One vector is turned by the same rotation once a tick. Each row is the vector after some number of ticks, and that number follows the row.
The counts run from 0 to 864.
[110 160  89 131 151 136 101 151 103  76 132 115 122 128 131 157 123 120
 176 152 105  98  86 106 119 155 107 143  72 154 130 104 155 142 150 134
  85 139 146 127 118 132 159 112 127 100 133 128  83  75 115  88 137 131
  97 138] | 828
[108 158  97  98 145 104  91 137 115  97  67 135 135 149 155  93 151 106
 123 120 115 127  78 114  86 158  89 148 148 110  96 124 140  78 125 153
 129 120 101 135 133  79 175  83 121 112  88 101 136 123 138  66 100 112
 148 129] | 282
[102 194 103 153  85 125 116 159 116 167 153 138 165 116 136 139 109 141
 122  98  82 115 142 106 108  99 125 144 129  63  83 138 158 125  88 160
 178 179 153 154 126 149 129 134 126 116 127 132 164 110 123 114 127 137
 101 170] | 253
[176 105  97 123 187 157 132 107 110 129 109 139 191 144 156 133 148 127
 131 124 188 140 131 145 127 153 119 139 145 140 136 144 123 136 132 145
 134 117 115 140 106 126 105 106 121  93 101  89  94  95 112  49  98 159
 166 143] | 669
[110 143  86 127 145 103 149 136 161 196 224 130 144 151 149 156 113 167
  95 123 123 164 161 112  94 109 139 153 111 115 166 145 126 140 122  97
 142 147 122 162 142 154 129 133 146  89 127 108 130 115  95 119 122 147
 106 137] | 318
[139  71 128 134  80 148 153  88 151 149  90 110 195  95 119 100 143 147
 112 117 143 158 123  92 127 136  85 154 159 113 129 152 100 145 145 134
 163 155 115 152 169 136 130 174 108 121 133 143 157 154 100 110 106 109
 166 112] | 418
[ 81 203  76 128 117  85 106 174 134 137 155 136  94 129 165 133 105 130
 115 160 120 121 120 127  70 143 106 147 138 135 119 139 128  97 141 152
  94 137 125 141 126 166 157 109 129  79 103  80 153 106 161 110 119 172
  89 117] | 227
[108 140 102 122 131 108 123 143 114 121 103 104 138 117 192 135 115 134
 162 149 128 123 110 121  97  97 146 122 140  93  93 127 139 123 109 146
 110  97 163 135 102 118 158 128  90 110  57  84 142 101 122  53  90 147
 143 137] | 825
[107 116  94 127 168 146 118  95 113 164 152 150 190 173 139 130 142 149
 105  95 186 170 159 126  89 118 128 118 124  94 123 161 147 114 128 144
 172 145 119 145 133 152 119 106 124 109  77 128 103 131 113  73  96 161
 122 129] | 279
[138 125 131 128 171 110 158 119 157 132 139 126 126 118 133 129 147 113
 116 157 129 133 113 133 117 164 121 150 142 210 162  94 103 105 143  84
  60 111 106 140 126 126 143 131 129  76 138 116 158  93  90 108 115  98
 183 117] | 234
[107 121 113 154 142 126 129 120 171 114 120 125 119 105 129  92  91 134
  98 127 128 123 125  97 111  97 128 143 187 113 137 142 118 104 142 147
 124 101 148 144 103 140 135 202 115 118  62  96 173 112  97 110  81 111
 185 112] | 597
[ 88 146  82 104 167 109 114 167 131 141 163 109 133 128 152 133 100 109
  83 112 131 144 142 116  75  76 163 115 116 151 129 140 127 137 120 131
 141 114 149 131  89 102 148 121 125 113  79  89 130  84  97  65 109  94
 130 101] | 373
[116  99 119  98 105 128 132 126 101 177 139 115 164 120  88 113  93 143
 109 102 172 160 153 106  67  88 121 133 144 134  84 153 143 126 155 156
 123 126 161 113 140 154 170 134 115 165  88 141 153 125 142  72 131 132
 126  91] | 124
[102 167 120 156 162 101 124 148 170 132 151 161 129 159 169 145 124 122
  67 124 129 117 130 107  86 122 135  97 147 174 110 104 108 116 151 166
  82 102 133 141 118 145 163 135 129  95 101  86 162 102  98 101 120  98
 155  74] | 679
[157  86  93 108 145 117 153 172  83 129 113  97 140  95 170 116  92 142
 160 179 151 129  71 144 141 152 157 178 119 136 149 150 101 131 112 109
 118 143 148 135 149 123 130 148  81  92 117 114 106 127 158  99 129 146
 127 153] | 5
[126  91 131 139  92 146 131  71 168  90  87  82 178 131 179 110 158 104
 153 138 130 139 112  97 118 158  79 139 155 143 131 168 116 148 147 156
 119 131 121 139 139 127 136 124  97  86 125 136 125 146 117  87 105 122
 157 116] | 505
[ 81 111 117 140 159 126 130  77 148 164 131 139 128 165 110 113 139 163
 103 133 159 164 121 117  81 151  85 131 155 114 120 118 143  67 166 122
  98 112 109 125 142 180 154 147 132  94  81 125 161 141 121 116  93 156
 163 104] | 55
[ 81 136 148 122 152 153 124 124 145 183 136 152 167 161 123  98 123 150
 117  96 101 150 159 142  89 140 133 162 130 159 134 129 107  87 117 155
 139 191 114 147 126 170 142  85 122  86 141 179 141 148 148 156 121 120
 122 144] | 632
[110 158 115 152 129 106 128 164 182 141 126 110 145 139 217 125  96 119
 119 154 111 112 122 117 102 104 153 112 151 143  99 129 109 139 114 189
  91  99 165 141 131 137 153 131  88  92  87  79 155 107 133  95 119 118
 114 116] | 76
[104 141  95 171 128 111 124 121 168 121 106 142 114 148 148 122 102 141
 131 163 142 113  99 106  99 148  71 118 154 104 113 130 139  98 152 176
  82 118 144 133 147 181 138 176 110  95  87 121 159 140 151 151 125 172
  94 127] | 744
[123 142 134  96 118 128 136 148  87 135  60 105 160 111 110 103 122 100
 151 105  66 127 102 119 127 129 113 178 153 147 108 115 139 109 126 145
 102 147 137 129 143 109 174  81  97 129 123 160 176 122 153  98 130  88
 164 159] | 32
[ 90 142  82 153 132 112 114 134 121 120 157 150 139 132  69 137 103 154
  97 115 143 141 108  49  86  97 100 113  71  67 133 121 173 144 143 129
 146 127 160 147 142 136 151 176 138 161  99 128 110 109  98  93 122 127
  88 127] | 736
[103 141 116 129  74 117 139 119 129 161 191 112 142  90 100 126 100 128
  95 111 107 147 143 146  90 130 106 151 165 110 148 189 116 103 138 115
 172 186 124 144 135 180  96 143 120  85 135 148 167 120 112 163 128 119
 124 122] | 628
[144 148  97  79 179 134 119 130 109 135 113 146 168 166 123 161 142  92
 140  92 120 144 154 141 131 163 129 145 108 173 123 136 145 113 119 143
 127 159 131 108 127 118 131  41 117  91 134 172 118 132 140  92 153  97
 120 170] | 187
[ 85 109 112 159 144 149 129  92 140 132  90 141 145 142 113 112 119 155
 141 143 151 142 104 115 102 160  70 147 148  74 115 123 160  86 149 158
 117 143 135 130 147 192 128 165 104 103  88 145 153 152 142 159  99 170
 124 149] | 658
[138 114 107 106  89 109 158  98 162 116 105  83 176 121 156 134 144  86
 139 148 114 163 108 114 134 157 102 156 146 166 139 176 104 137 135 136
 113 154 114 111 145 109 140  94  90  69 143 147 158 154 137 110 140  99
 136 134] | 716
[124 166  87 144 113  77 129 199 129 147 174 158 116 116 142 152  93 143
  83 154 122 117  82 137 100 147 135 138 107 143 138 131 102 129 151 139
 111 165 132 157 179 151 150 140 116 106 137 102 140 122 149 124 165 142
  82 124] | 314
[ 99 136  92 112 155 112 114 108 140 172 173 133 175 165 126 143 144 148
  76  90 143 170 144  94  88  87 141 127  97  81 139 168 145 131 115 117
 183 145 128 154 124 121 127 122 140 106 107 123 132 144  92  84 111 133
 108 121] | 193
[189 167  60 119 144  73 137 190  87 118 139 148 111  93 109 143 113  93
 104 137 125 115  90 132 126 157 115 161 127 159 162 130 124 125 133 120
 109 140 114 148 149  91 129 129 131 106 139  91 148  91 122  83 169 105
 141 138] | 10
[132 161 114 114 139 148 118 137 153 144 117 131 154 126  95  92 112  86
 128  83  69 138 149 113 130 146 103 188 129 182 174 139 128 118 128 153
 115 160 109 153 129 121 124 101 143 119 157 163 150 110 124 141 143  69
 147 146] | 329
[102 156  86 146 155 143 105 166  99 156 138 147 127 116 107 111  78 138
 149 129 116 113 129 145 116 138 122 180 146  96 142 135 153  87 125 143
 141 161 143 151  89 178 105 147 129 103  81 125 119  95 154 136  96 174
 111 178] | 3
[115 154 136 167 129  99 136 171 113 140 177 148 152 130 145 147 128 170
  57 123 135 103  87 148  92 148 136  92 135 131 107  96 104 105 149 141
 131 136 135 154 161 166 150 138 148  99 135 112 161  96  91  88 122 126
 154  88] | 766
[139 146 111  89 143 109 132 164 113 190 164 124 167 114 118 138  89 111
 107  81 110 152 167 129 104  70 176 138 138 151 118 122 133 133  96 131
 149 146 165 137 103 111 138 112 117 132 114 129 161  86 114  82 133  75
 147 127] | 248
[191 129  82 159 176 119 155 114 140 131  94 159 172 150 148 126 159 105
  99 100 140 144 110 102 158 169  94 143 135  99 137 136 146 133 121 142
 143 123 114 140 147  68 112 124 114 117 124 124 151 140  98  93 146 103
 165 174] | 191
[149 132 120 131 120 135 150 123 136 159 105 105 162  93 177 113 113 108
 132 130 119 125 141 159 127 146 114 149 214 162 128 161  85  98 111 147
 117 138 115 140  99 154 100 117  93  70 115 117 180 105 130 111 107 116
 192 130] | 239
[ 66 142  84 106 145 120 113 128 158 113 148 101 114 122 137 108  92 113
 130 141 116 146 126 128  98 124 134 141 153 126 179 173 123  96 142 124
 133 145 152 113  84 137 120 161  97  56  63 128 138 127 133 149  99 131
 107 137] | 145
[ 61 108 133  91 109 157 107 115  92 145 140 106 143 113  90 111  91 133
 134 111 151 142 152 115  52  92 113 131 144 133 110 142 140 104 144 143
 116 133 166 118 111 192 152 131 121 132  64 140 134 107 129 103 104 124
 120 111] | 210
